One turn moves every row onto another: examples first, then more rows asked:
z_93: [ 22.3   5.1   1.2   8.6  20.3   1.3  40.9   3.8   3.0  35.2 -25.4  -2.6
  -9.7 -13.7  11.6  -0.7]
z_20: [ 19.2   0.7  -3.9  35.5  -9.9   8.0  32.0 -25.2   6.0  14.5  -7.9 -29.0
   6.1 -30.8  31.5  20.7]
z_282: [ 28.9  -1.2  -1.9  31.5  -0.4   5.6  43.9 -13.8  13.9  17.3  -9.6 -27.6
  -3.3 -35.7  24.1  14.3]
z_947: [ -2.2  -5.7   2.0  46.9   2.3  -4.7  27.8  -6.1   4.0  21.3  -3.4  14.6
 -13.5 -14.1  33.1   5.5]
z_30: [ 16.4  -9.6   7.0  43.1 -10.3  -4.5  42.7   2.3  -0.4  11.8 -14.5  -8.1
 -17.6 -20.2  25.1  26.9]
z_104: [ 10.3  -1.8 -12.5  25.0 -15.6   5.0  21.6 -24.5  -8.1  18.1   0.2 -27.8
  -2.1  -7.3  18.4  39.8]
z_412: [  1.5  -1.4  -1.5  45.8  -9.4   1.1  24.8 -16.6  -7.1  10.6   4.0   6.7
  -1.6  -7.5  38.2  12.2]
z_210: [  7.5  -6.4 -10.3  24.5   3.1   3.5  17.0 -36.1 -15.6  13.9  11.1  -9.2
   4.6   0.3  22.8  17.8]
z_502: [ 22.1  11.3   5.6  11.9  11.9  -5.0  40.8   8.9   0.3  35.1 -21.7  -2.6
 -16.4 -11.9   8.1   2.3]
z_238: [  7.8  -3.1 -16.5   2.4  13.5 -11.3  34.4 -14.0  -4.0  22.0 -14.6 -32.0
   4.3   1.3   7.0  30.0]
z_63: [ -5.1   5.2 -18.2   7.6   9.7 -13.5  27.1  -9.3  -9.1  22.7   3.4  -9.1
  -0.1  14.9   8.3  18.0]
z_593: [ 13.4   4.2 -12.0  21.8  -7.5   2.2  19.3 -34.9  -9.5  17.3  12.9 -26.1
   3.7 -10.2  17.8  21.1]
z_382: [ 18.7   1.4  -1.9  34.8   1.0   1.6  35.3 -17.5  20.1  26.8 -12.6 -24.0
  -4.8 -40.1  25.7  11.0]
z_575: [  1.0   6.6 -26.1   0.5  13.7  -4.4  29.2 -15.5   0.2  26.8  -0.6 -23.1
   8.0   3.5   9.0  17.9]
z_999: [  6.8   5.5  -9.1  36.3   8.6   4.8  28.8 -19.4  17.0  28.4   4.2  -0.6
  -0.7 -27.9  31.7  -8.0]
z_644: [  0.5  -4.0  -8.7  10.1   8.5 -20.8  32.3  -8.4 -14.7  19.1  -9.8 -18.7
  -4.2  11.5   5.9  28.6]
z_563: [  4.6  -4.4  -4.0  42.6   0.9   4.0  33.5  -2.1  -1.0  14.7   3.8  17.4
 -10.9  -7.2  32.8   6.5]
z_370: [ 16.4   5.0 -13.9  31.0   9.7  14.4  35.7 -17.2  14.2  19.5   9.5  -2.2
   2.2 -23.8  31.3  -6.3]
z_772: [ 15.9  12.8  -1.7  12.6   9.7   1.5  38.6  14.0   3.7  37.4 -18.9   2.2
 -15.9  -8.5  11.1   4.8]
z_242: [  3.2 -13.1 -11.9  28.8  -5.0   6.2  18.2 -25.1 -14.4  14.3  -1.5 -11.7
  -1.8   3.1  23.4  36.9]
z_441: [  0.1  13.4   0.5   7.9   9.3  -5.3  43.2   8.4   0.8  27.6 -13.6 -14.2
   5.4   6.1  -4.9  14.0]
z_748: [ 16.7   8.8  -5.5   9.9  17.8   7.1  37.9   9.7   5.8  37.6 -24.0   3.6
  -9.9  -9.6  14.4   3.0]
z_737: [  5.8   9.0   4.4   6.1  17.1  -5.9  44.1   0.0  -1.5  25.2 -14.8 -16.7
   9.5   2.3  -5.0   9.7]
z_178: [ 11.3  -8.4   7.4  44.9 -15.6  -2.6  32.3 -14.0  -6.6   8.8 -13.8 -14.0
  -3.9 -17.1  33.1  28.8]
z_866: [  2.3   5.7  -2.5   6.2  22.0   1.3  42.7   0.2   3.0  25.9 -16.7 -13.3
  11.6   4.7  -1.5   9.4]
z_352: [ 10.5   6.3 -11.9  35.5  -4.3  11.9  26.0 -28.2   5.7  16.8   8.9  -8.7
  10.9 -21.3  37.2   2.9]
z_740: [  8.2 -10.2   9.3  45.2  -5.6  -8.4  35.3  -4.8   5.2  21.3 -20.4  -9.7
 -17.4 -26.2  26.6  24.7]
z_175: [ -3.9   9.6  -5.4   8.9  14.6   1.6  41.1   7.2   3.7  28.9 -14.0  -8.5
   8.1   8.7  -0.8  13.8]

z_242 moves to z_210
z_178 moves to z_412
Where do these go?
z_740 moves to z_947
z_238 moves to z_644
z_772 moves to z_748
z_737 moves to z_441
z_563 moves to z_370

One turn moves every row onto another: examples first, then more rows asked:
z_628: [  6.2 -15.1  -3.2 -11.3 -16.0  -7.5   5.7  10.7  -2.1   9.5  17.5   6.9
  -3.7  -2.9  22.1  13.4  -3.0 -10.0  14.4]
z_504: [ -2.8 -35.0   1.6  -6.3  -6.3  -7.8   5.5  -5.0  -4.7 -14.5 -11.8  -1.2
 -11.0   6.9  19.0   6.3   3.6  17.9   6.0]
z_186: [ -4.9  -5.1  16.9 -17.0  -4.4   9.4  -1.8  10.6  -2.0  -9.8   7.4  17.3
  10.1  -4.9   9.9   9.0  22.6  -1.0  -6.8]
z_527: [  2.7  -4.6   9.9  26.8  -1.8  -2.9   9.5 -17.8  -3.9 -21.4  12.1  -7.8
   1.3   0.8  -6.8   0.1   2.4  -8.4   7.7]
z_547: [ -1.5 -12.5 -13.3   4.8   6.4  23.0   2.9   5.4  -2.0 -16.4  -7.8  10.7
  16.2  -8.0  17.4   4.3   8.3  -2.1  -2.8]
z_246: [  2.2  11.6   4.5   3.9   8.9  -4.8  -7.4   3.4  10.4  19.7 -15.8 -11.3
   6.2  10.8 -21.2 -18.2  -4.7   9.1   9.2]
z_984: [-14.5 -22.0   8.2  -0.1  -9.0   5.8  -2.3   2.5   6.8   7.8   8.7  -3.0
 -17.8  -3.7  28.4   0.7   9.0   3.0  17.2]
z_248: [ -1.1 -12.2   3.0  -8.4  -1.1  -2.9 -11.0   2.5  24.3  24.4  -3.5  -5.5
   1.3  -3.2  -2.5 -22.0  -9.6   4.6 -17.6]
z_569: [  4.6  -0.7  -3.8   9.8  10.9  -3.2  -7.8   7.2  18.4  21.0 -18.6  -3.2
   5.0   3.3  -9.7 -23.7  -8.8   0.7  -2.6]
z_725: [  5.2   6.6  11.4  23.3  -6.0  -7.3  -3.7  -9.0 -10.8  18.8 -12.2 -12.1
  -2.0   7.0  -7.9 -11.6  -7.0  23.7   3.4]
z_525: [  8.7 -13.2  -0.1 -16.8  -7.1   1.7   3.4  21.1  -4.3   9.6  14.8  13.3
   9.8   4.2  16.5  10.6   0.2 -13.8   3.6]
z_188: [  2.8  -6.0  16.0   7.8 -14.1  -9.7  -3.6 -12.5  -8.8  18.2  -0.7 -17.7
  -4.3   7.3  -4.1  -9.2  -7.0  31.4  -9.0]
z_599: [ -1.7  -3.8   6.9  -5.1  17.0   6.5   7.8 -26.9   1.1  -8.0  -3.5 -12.9
   5.1  -4.3 -13.6  13.6  10.4 -10.2   5.7]
z_87: [  0.8 -21.0  -1.3  -2.4   3.5  -1.0  10.9  -0.6  -7.5 -14.7 -12.8   3.0
  -4.6  -4.9  21.7  21.0  17.6  10.4   6.1]
z_812: [  5.8   2.9 -13.4 -17.0   2.4  16.7   4.9   1.3  -9.4   9.0   8.7  -3.3
  19.7   2.1   1.6  16.8  -2.9 -11.6  16.9]
z_133: [ 12.0 -20.0 -10.2 -10.7 -16.5 -13.5  10.7  -2.1  -9.9  -2.1   6.3   4.1
  -3.0  -3.6  18.7  19.2  -7.7  -0.5  11.5]
z_591: [ -3.2 -15.6   4.6  -0.5 -13.3  -3.2 -10.9  -4.5  14.9  24.4  -0.3  -6.3
  -5.3  -8.2   7.6 -19.8 -12.8  15.5 -16.7]
z_584: [ -5.4 -17.3  -2.2   2.4  11.0  30.5  -3.6   9.1  -0.5  -5.8  -1.8   7.5
  20.4   5.5  10.2 -10.3   2.9  -7.4  -9.3]
z_892: [  1.2 -17.1  10.1   5.0 -14.6  -7.9  -6.2 -11.4  -0.4  21.7  -4.2 -11.0
  -6.8  -2.2   6.1 -11.7 -10.0  26.1 -19.6]
z_322: [ 13.7  -7.7  -5.9 -11.9 -21.8 -12.5   9.2  -7.5 -17.3 -13.2  10.6   4.5
   8.6   2.3   3.5  16.5 -10.2   2.6   9.8]
z_508: [  3.3  -8.0  -4.1   1.4  11.3  -0.2  -5.0   6.3  24.3  20.4  -6.7 -11.6
   6.6   3.8 -10.7 -22.5  -9.8   0.3 -10.0]
z_390: [ 13.0   3.7  -5.0  -5.4   3.9   5.6  12.1 -11.0 -15.9   3.9  10.7  -3.7
  16.4  -1.7  -3.7  23.5  -1.0 -14.6   9.2]
z_494: [-13.6   8.5  -8.4 -12.8  -3.8  18.2  -1.6  -4.0   8.8 -13.8   4.1  -0.9
   9.7 -11.2   2.8   6.9  11.6  -0.8  22.2]
z_697: [  1.9  -4.0   7.0  -6.5   2.1  -8.2 -12.6   4.2  20.4  24.0 -15.7   4.4
   0.5  -4.2  -6.4 -21.0  -6.3   2.5 -13.0]
z_380: [ -3.3  -4.5   4.4   2.3 -13.7  -6.4 -14.7  -2.7  16.0  25.9  -9.1   2.1
  -5.8 -11.0   4.7 -22.8 -11.8  11.1  -8.0]
z_906: [  3.2   2.8   0.5   2.9  12.8  -2.0  -3.3   3.3  17.1  17.2  -5.8 -20.4
   7.5  13.5 -21.5 -18.9  -6.8   6.2   2.0]
z_432: [  8.8   5.4  11.4  13.0  12.2  -9.8  -0.4  -4.9  -4.3  20.1 -20.7 -13.7
   2.3  11.8 -18.0  -7.9  -1.5  15.2   0.7]
z_313: [  2.6 -11.2   7.8   7.9 -12.0  -9.6 -10.1 -10.9   0.1  23.3 -17.8   0.5
  -6.8  -7.8   7.4 -12.9 -10.6  21.1 -16.4]
z_168: [  7.9   0.8   8.0   9.2  12.6  -6.8   2.7  -3.8   2.6  16.3  -8.5 -24.7
   4.3  16.9 -22.3  -9.7  -3.4  15.2  -0.4]
z_796: [ 14.8   2.3  -4.8   4.1 -12.7  -2.8  11.8 -10.0 -19.1  -9.0  17.0  -0.3
  14.1   0.0  -1.8  16.0  -8.6  -8.9   9.3]
z_398: [ -5.2  -0.2   6.5 -13.8 -15.3  -2.9   2.3   2.6  -5.7 -28.8   3.1   5.4
   5.4   4.5   1.3   7.9  13.4  15.0  16.7]
z_540: [  8.1  -8.6 -15.2 -12.4   1.3  16.7   4.5  16.8  -8.2   7.5   7.1   7.0
  19.5   6.8  12.7   8.7  -4.4 -12.3   8.2]
z_840: [  2.0   0.7  18.4   4.3 -15.7 -12.1  -8.8 -12.2  -9.2  19.4 -11.8  -4.5
  -3.9   1.9  -4.7 -11.0  -6.3  29.1  -7.5]
z_389: [-11.0  -3.9   4.2   7.9 -12.7  10.7   1.1   5.8   1.1  -4.0  13.6   3.4
  -6.4 -11.9  25.8   7.6  16.8   0.7  19.0]
z_867: [  2.7  -0.3  -2.7  25.8  -3.7   3.4  10.2   1.3  -4.0 -27.0   8.0   2.5
   6.5  -4.0   6.2   4.4   8.9  -5.1  12.1]
z_450: [ -9.5 -15.9  24.8 -12.9   0.8  11.7  -6.9  11.5   4.2   7.2  12.2  10.1
   1.5   2.4  13.4  -2.9  16.8  -9.0  -7.3]
z_836: [  2.5  -1.5   7.8  -5.9  13.0  -0.4  10.7  -9.0   1.6 -15.6  -2.6   2.3
   6.8  -9.2  -3.7  20.2  22.1 -10.4   1.3]
z_344: [  5.7  -1.0  10.5  18.4  -1.4  -7.5   1.6  -9.4  -8.1  15.9  -4.0 -24.8
  -0.7  14.3 -12.6  -9.2  -6.5  25.5  -0.5]
z_688: [-13.6   0.7  -9.1 -13.6   6.4  29.6  -5.7 -10.4   6.0  -8.0  -2.7  -9.2
  17.1   1.6  -6.4  -3.7   1.0  -0.9  15.5]
z_222: [ -2.2 -11.4  14.6  -2.8 -19.4 -11.6   1.9  -7.4  -7.3 -30.5   7.0   0.9
   0.7  12.7  -5.2  -3.8   1.7  14.6   8.5]

z_525 moves to z_628
z_547 moves to z_186
Where do these go?
z_432 moves to z_246
z_599 moves to z_688
z_188 moves to z_344

